In the rows, 128 means zero.
One turn moves every row onto another: examples first, then more rows asked
k664: [131 148 156 133 137 108 100 125 113 156 149 152 154 126 141 142  80]
k177: [ 99 172 123 123 146 108 153 112 156 141 161 130 138 149 119 124 105]
k543: [140 137 119 138 117 129 136 141 146 132 104 118 104 112 130 115 158]
k374: [118 154  97 118 111 142 102 149 128 110 161 101 159 141 139 155 126]
k999: [139 140 147 124 138 100 102 141 113 163 129 146 141 111 151 124  75]
k163: [125 149 157 128 138 107 103 127 114 156 157 151 152 129 144 151  83]
k320: [136 159 104 141 147 127 146 120 142 139 128 132 137 146 112 108  87]
k438: [124 148 156 116 133  89 106 125 126 161 145 144 142 112 154 131  88]
k740: [137 148 124 113 113 126 129 131 160 141 125 123  97 129 158 129 166]
k670: [107 156 145 116 118 109 111 131  97 160 156 129 142 125 148 146  79]
k226: [126 159 116 117 101 128 102 150 119 106 175 132 152 149 151 145 146]
k726: [118 135 146 113 141  92 106 149 114 161 146 146 137 119 154 143  81]
k779: [134 153 146 153 142 100 115 133 108 155 128 164 154 144 148 150  90]
k32: [163 167 104 137 122 134  96 132 119 125 167 114 153 135 116 132 142]
k744: [147 125 138 130 130  94 101 145 105 163 159 146 150 131 133 131  84]
k120: [109 137  97 135 153 128 156 129 147 137 137 116 137 116 112 105 108]
k449: [137 168 108 122 126 122  99 140 120 125 189 118 151 142 125 149 150]
k131: [139 153  95 129 111 148  98 143 124 108 144 102 163 136 132 141 120]
k307: [128 139  96 141 140 123 153 100 137 127 153 122 148 125 111 105 117]
k483: [117 147 130 140 116 122 139 142 140 147 128 124 100 120 146 138 181]
k167: [114 145 111 127 119 122 131 130 154 134 118 131  99 126 147 129 175]
k955: [129 132 146 121 132  87 103 143 112 164 171 146 155 130 142 143  94]
k974: [147 140 149 130 128  91 104 129 118 166 162 146 157 127 133 125  93]
k658: [ 99 134  93 123 146 110 158 114 131 124 179 121 144 133 121 129 123]
k407: [ 99 131  93 126 157 126 158 142 144 136 143 116 133 124 115 123 107]
k448: [122 166 146 125 114 113 108 121 101 162 146 128 146 117 141 132  77]
k208: [114 130 118 139 126 129 135 162 128 143 125 126  93 134 149 148 171]
k280: [107 132 101 124 128 124 129 150 142 132 119 132  94 134 150 139 170]
k148: [138 135 120 150 118 133 133 147 129 144 108 126  97 121 141 128 167]
k271: [151 131 108 118 120 133 127 148 148 142 112 123  91 135 156 130 155]
k787: [120 149 147 148 147  98 117 136 106 152 137 165 150 145 153 156  95]
k375: [129 142 152 132 139 114 101 132 108 155 151 154 151 132 141 149  77]
k318: [ 94 142 104 131 153 121 162 128 151 137 150 113 139 114 114 115 115]
k169: [151 150  94 128 131 135  96 155 107 123 173 116 144 144 119 147 139]
k241: [122 118  78 135 151 127 151 127 119 123 153 124 139 138 114 123 108]
k956: [127 166 104 125 105 138 103 129 135 112 160  99 169 132 136 139 129]
k635: [136 138 116 134 125 122 127 141 135 130  97 133  87 134 139 130 158]
k888: [146 147 101 124 104 139  97 158 103 108 153 132 152 153 146 137 130]
k8: [129 131 112 104 124 124 131 154 150 140 130 125  90 137 162 147 162]
k691: [103 141  94 122 160 120 147 148 132 136 145 131 130 159 119 136  84]
k264: [104 141 129 121 115 114 142 143 154 135 136 117 104 114 139 137 174]
k954: [122 152 134 125 121 117 106 138  89 158 141 132 139 125 143 135  66]
k84: [125 162 153 151 138  96 118 123 112 154 137 162 156 140 151 150 101]
k538: [151 168 117 128  92 132 101 135 121 107 159 132 161 143 145 124 142]
k88: [115 118 108 125 130 127 135 169 135 130 119 120  94 125 138 143 156]
k504: [122 151 129 128 119 106 133 125 149 130 113 130  92 128 143 136 171]
k668: [129 135 100 132 122 129 126 140 143 133 105 131  98 126 146 122 163]
k645: [111 137 117 123 128 111 133 149 135 129 119 136  84 138 143 151 165]

k779 goes to k787
k169 goes to k449
k999 goes to k726
Now find these:
k241 goes to k658
k448 goes to k954
k88 goes to k264
k148 goes to k208
k131 goes to k374
k664 goes to k375
k691 goes to k177
k407 goes to k318
k740 goes to k271
k955 goes to k974
k538 goes to k888
k280 goes to k167
k635 goes to k645

One turn moves every row onto another: examples first, then more rows asked
k790: [125  77 167 127 127 124 102 161 163  68 147 170 101 120 111  98 157 142
 105 111 156 164 121]
k637: [107  72 157 122 142 149 109 145 139  83 124 164 120 108 129  87 161 117
 110  85 138 181 112]
k473: [110 136 186 125  74 168 139 125 127 149 165 114 133 121 131 151 147 144
 101  92 139 161  97]
k194: [ 98 147 191 128  66 177 138 128 124 137 156 117 144 126 136 134 162 151
 106  92 150 166 109]
k782: [101  78 176 113 141 166  98 150 138  73 153 176  95 122 115  91 162 144
 110  84 144 174 101]
k826: [ 92  93 160 129 136 150 123 150 121  59 143 159 116 138 126  84 156 117
 127 121 156 183 112]
k970: [101 120 182 114  65 169 146 125 119 122 146 109 132 107 123 135 149 150
 106  78 140 179  98]
k890: [119  75 150 122 130 149  96 140 136 102 166 188  91 125 116 130 149 129
  80  94 127 159  96]
k710: [139 106 142 142 121 139 133 147 149 106 171 164  95 157 122 117 143  95
  99 133 148 146  97]
k562: [115  75 150 122 126 138 128 150 133  77 148 168 104 126 110 121 131  96
  98 125 143 176  98]
k488: [116 114 154 138 141 156  91 140 153 118 173 174  91 158 134 122 159 129
  83 113 139 126 107]
k313: [ 93 135 203 119  67 180 139 132 125 126 148 115 144 115 127 131 156 149
 108  90 151 177 109]
k522: [109 120 196 118  62 167 150 128 122 122 150 121 136 110 111 144 152 149
 108  78 148 177 102]
k144: [112 110 165 140 148 160 110 149 155  95 138 152 116 140 147  64 182 123
 125  92 155 156 118]
k406: [114 132 181 130  61 163 146 123 120 137 157 122 135 125 120 153 155 147
 100  86 144 163 103]
k628: [ 95 138 205 122  71 174 144 130 124 115 143 112 141 121 120 132 158 154
 117  84 156 171 111]
k145: [111 102 166 138 136 127  94 159 163  70 146 161 109 139 127  90 167 146
 110 120 163 149 134]
k132: [ 97 136 194 118  71 177 145 128 125 120 149  99 133 118 130 119 157 154
 116  81 152 170 105]
k662: [115 124 150 149 134 151 127 147 138  87 167 156 105 170 138  81 168 116
 126 127 162 151 111]
k416: [102 117 161 129 113 158 105 148 158  78 152 149 119 150 132  70 177 143
 134 125 180 133 114]
k749: [127 115 136 137 101 142 106 139 164 114 166 159 109 155 131 113 159 122
  99 140 162 112 105]
k925: [107 126 197 116  60 175 144 132 128 131 153 122 138 111 120 139 151 145
 104  86 145 179  99]
k319: [103 147 186 126  72 172 142 124 131 137 154 100 131 129 135 133 154 149
 107  92 148 153 105]
k181: [137 117 151 147 140 147 112 143 170 126 151 155 104 149 144  98 164 103
  97 107 145 128 110]
k600: [134 107 161 142 120 147 106 146 183 117 166 164 107 156 126 109 161 113
 115 128 150 114 110]
k850: [ 98  71 156 107 103 149 108 147 140  60 138 165 120 112 110  87 161 139
 124 109 162 169 104]
k54: [108 130 174 122  64 164 145 122 123 138 154 109 130 116 128 146 144 144
  96  88 137 161  99]
k620: [103 148 195 127  80 176 138 130 127 139 162 105 137 128 137 131 158 153
 116  91 148 162 102]
k712: [124  68 130 116  91 133 109 138 147  94 153 175 111 116 107 130 141 119
  90 123 146 148  94]
k315: [114 100 168 138 124 158 107 146 160  84 158 163 119 150 132  69 187 138
 149 108 158 144 117]
k602: [127 105 145 151 127 121  97 151 159  92 160 169 104 147 133 103 169 144
  97 125 155 139 130]
k207: [141  82 143 138 118 115 104 152 160  90 161 178  98 130 117 113 161 138
  93 113 147 153 117]
k935: [131  78 143 130 135 137 110 142 154 116 137 168 108 117 128 124 143  98
  82 101 128 156 103]
k123: [ 98  60 156 124 120 145  98 139 135  71 140 176 129 115 120  97 165 133
 128 104 138 172 114]
k808: [118  67 148 126 116 135  99 139 158 103 147 177 118 123 115 137 140 108
  96 125 128 142 107]
k646: [103 119 187 115  73 170 140 127 118 134 156 116 136 105 123 145 146 149
 106  82 135 181  94]
k452: [100 120 181 128 151 173  93 152 154  89 161 163  97 154 134  84 171 143
 114 102 157 141 112]
k598: [102 150 191 133  69 169 141 124 124 133 152 114 142 134 129 140 161 152
 109  93 154 156 114]
k455: [ 96 131 200 118  80 177 138 132 120 125 155 109 141 112 129 126 156 157
 120  82 146 180 100]
k989: [111 135 187 125  58 172 143 126 125 143 162 123 138 122 127 142 156 146
 100  89 142 171  99]

k850 goes to k712
k562 goes to k710
Now find these:
k935 goes to k181
k890 goes to k488
k54 goes to k319
k646 goes to k473
k602 goes to k145
k925 goes to k989
k808 goes to k600
k522 goes to k406

